First come named turns, each shown by rows before and after it. For each pair of rows after them, which turns, in which order, take the first row to the second? The first pair is done for you.
Bili:
[ -9  11 -12   4  -2 -15   7 -10] |-> [-13   4   5   4  -9 -16  -8  -9]
[  0  10   3  -4 -14   0  22  21] |-> [ -6  13   6  -4 -19   2  21  12]
[ 14 -10 -14  -5   7   7  -2   4] |-> [  2   0 -20   1   3   9   6 -11]
[  1  -3   5  -4  -5 -23   6  16] |-> [  2   4  -5  -3  -3 -21  17  10]
rilo:
[ 24   9   5  -6  -1   1 -12  17] |-> [  9  23   8  -5 -16   1  -6  14]
[ 7  2  4 -1  0  0 -6  6] |-> [ 0  5  4  0 -5  0 -4  6]
[-12  -7  16  -1  -1 -26  10   1] |-> [ -3 -15  15  -2   8 -26  11   4]
[ 16  14 -17  10   7   0   1  24] |-> [  2  27 -15  12  -7  -2   7  18]
roduv:
[-14  14   4   6 -12  -6  -3  -1] |-> [-17   9   7   6  -6 -15  -4   0]
[ -2 -21  12  -6  16 -15   2 -13] |-> [  1 -26  20  -6   9   8   6 -10]
[ 16 -14   1  -4  13  -2   6   6] |-> [ 18 -11   2  -4   7   9   8   9]
[ 16 -18  -1  -6  17   5   9   4] |-> [16 -9 -1 -5 11 17 10  8]
bidod:
[  6  25 -36  14   7  11   8  -4] |-> [ -2  17   5   5 -14 -26 -16  31]
[ -9   8  14  -4  -7 -21  -8  15] |-> [ 9 -4  4 -4  4 30  3  5]
[  3 -25  -6  -5   9   3  39  -1] |-> [ -7 -17  -4  -6   4 -24  33   2]
puzi:
[ 6 11  0 -1 -4 14 -8 17] |-> [ 1 16 -8  0 -1 -4 -7 18]
[-12  16  -4   6 -11   4  10 -11] |-> [-14  12  -4   4  -7  -4  16 -11]
[ -7  19  -3   2 -13  22  -2 -10] |-> [-13  24 -10   5 -10  -2   0  -8]
[11 -3 -7 -1  9 19 -7  2] |-> [  7   8 -15   1   5  10 -14   2]

Between the rows of a pair lie 2 to 3 turns.
[ -1  13   6   1  -7 -11 -33  14] |-> [ 15 -13  13  -4   4  33  -7   9]
puzi rilo bidod
[ 11  23 -17   1 -12 -15  -7  18] |-> [ 14  22 -20   2 -14  18   7  10]
bidod Bili
[  0 -21  10  -3  15   2   9   3] |-> [-16  -9   4   1  13  -7   7 -15]
bidod Bili
[-6 -2  6 -3 -5 22 40 -3] |-> [ -5 -19  30 -10  -8  19  13  11]
Bili Bili
[-14 -16  18  -1  -6  25   5 -16] |-> [-11  -1 -20   4  13   0  12 -31]
Bili bidod
[-18   1  -1   1  -3   8 -25 -25] |-> [ 12 -15   8  -7   2  12 -29  15]
bidod Bili roduv
[ -3  -9  18   6   1  29  -3 -13] |-> [ -3  22 -11  14   0   7 -20 -12]
Bili puzi bidod
[  7  20 -29   5  14   9  10 -16] |-> [-12  -1  18  -5   1 -18 -31 -13]
Bili puzi Bili
[  0  -8   3  -3   3 -13  18  19] |-> [ -1  -2 -11   3   6  15  24  -1]
puzi bidod puzi
[ 1 -8  0 -5 -4  2 33  3] |-> [ -9  -8  -1  -3  -3  15  24 -19]
Bili Bili bidod
[ -8  19 -29   0  -9  17  -7 -19] |-> [-14   5   5  -8 -19 -24 -25  11]
bidod roduv
[ 17 -20  12 -11  11 -14  -6  35] |-> [-23  12 -12   0   3 -15  27 -26]
Bili Bili roduv
[ -3  -7  -8   5   7 -19  -4  -1] |-> [  3  -2  -1   3  -4   2 -21   8]
bidod puzi puzi
[-10  15  17   6 -24 -14   3  11] |-> [ -5  28  -9  10 -12 -15   3   5]
bidod puzi puzi
[ 24 -11   8  -7   1  17  10  27] |-> [ 17  23 -18   5  -4  16 -12  20]
puzi puzi bidod
[-10 -34  19  -3  11   5  -4 -24] |-> [ 16 -32   9  -3  13  16 -20   2]
puzi Bili
[ -3 -30  25 -11   4 -15   5   8] |-> [-18  -8  17  -4  -8 -33  10   4]
roduv bidod bidod
[ 25   3 -27   5  15   7 -37   4] |-> [  2   5  -9   5  -1   6 -50 -15]
Bili Bili Bili
[-14  15   1   6 -13  -4 -10  -2] |-> [ 9 -2  7  1 -8 15 -9 17]
bidod Bili
[ 11  -9  -8   4  15   4   6 -11] |-> [  6  -1 -11   7  15  -6   5 -13]
bidod bidod bidod
[ -3  25 -10   7 -21  12  11  -4] |-> [  7 -15  20  -8 -14  -6  14  19]
roduv puzi bidod
[ 27 -20  14 -13   4  18 -31  25] |-> [  6  20  15  -4 -28  29 -22  23]
roduv rilo
[-11   9 -18  16  13  10 -37 -51] |-> [ 27  -1 -44  13  37   5 -20 -19]
Bili Bili Bili
[ -5  14   8   6 -22  29  -7   1] |-> [-20  21 -11   8  -9 -19  12 -13]
bidod puzi
[  2  17 -16   5  -4  -5 -21   4] |-> [  6  10 -19   7   4  -2 -22  -1]
bidod bidod roduv
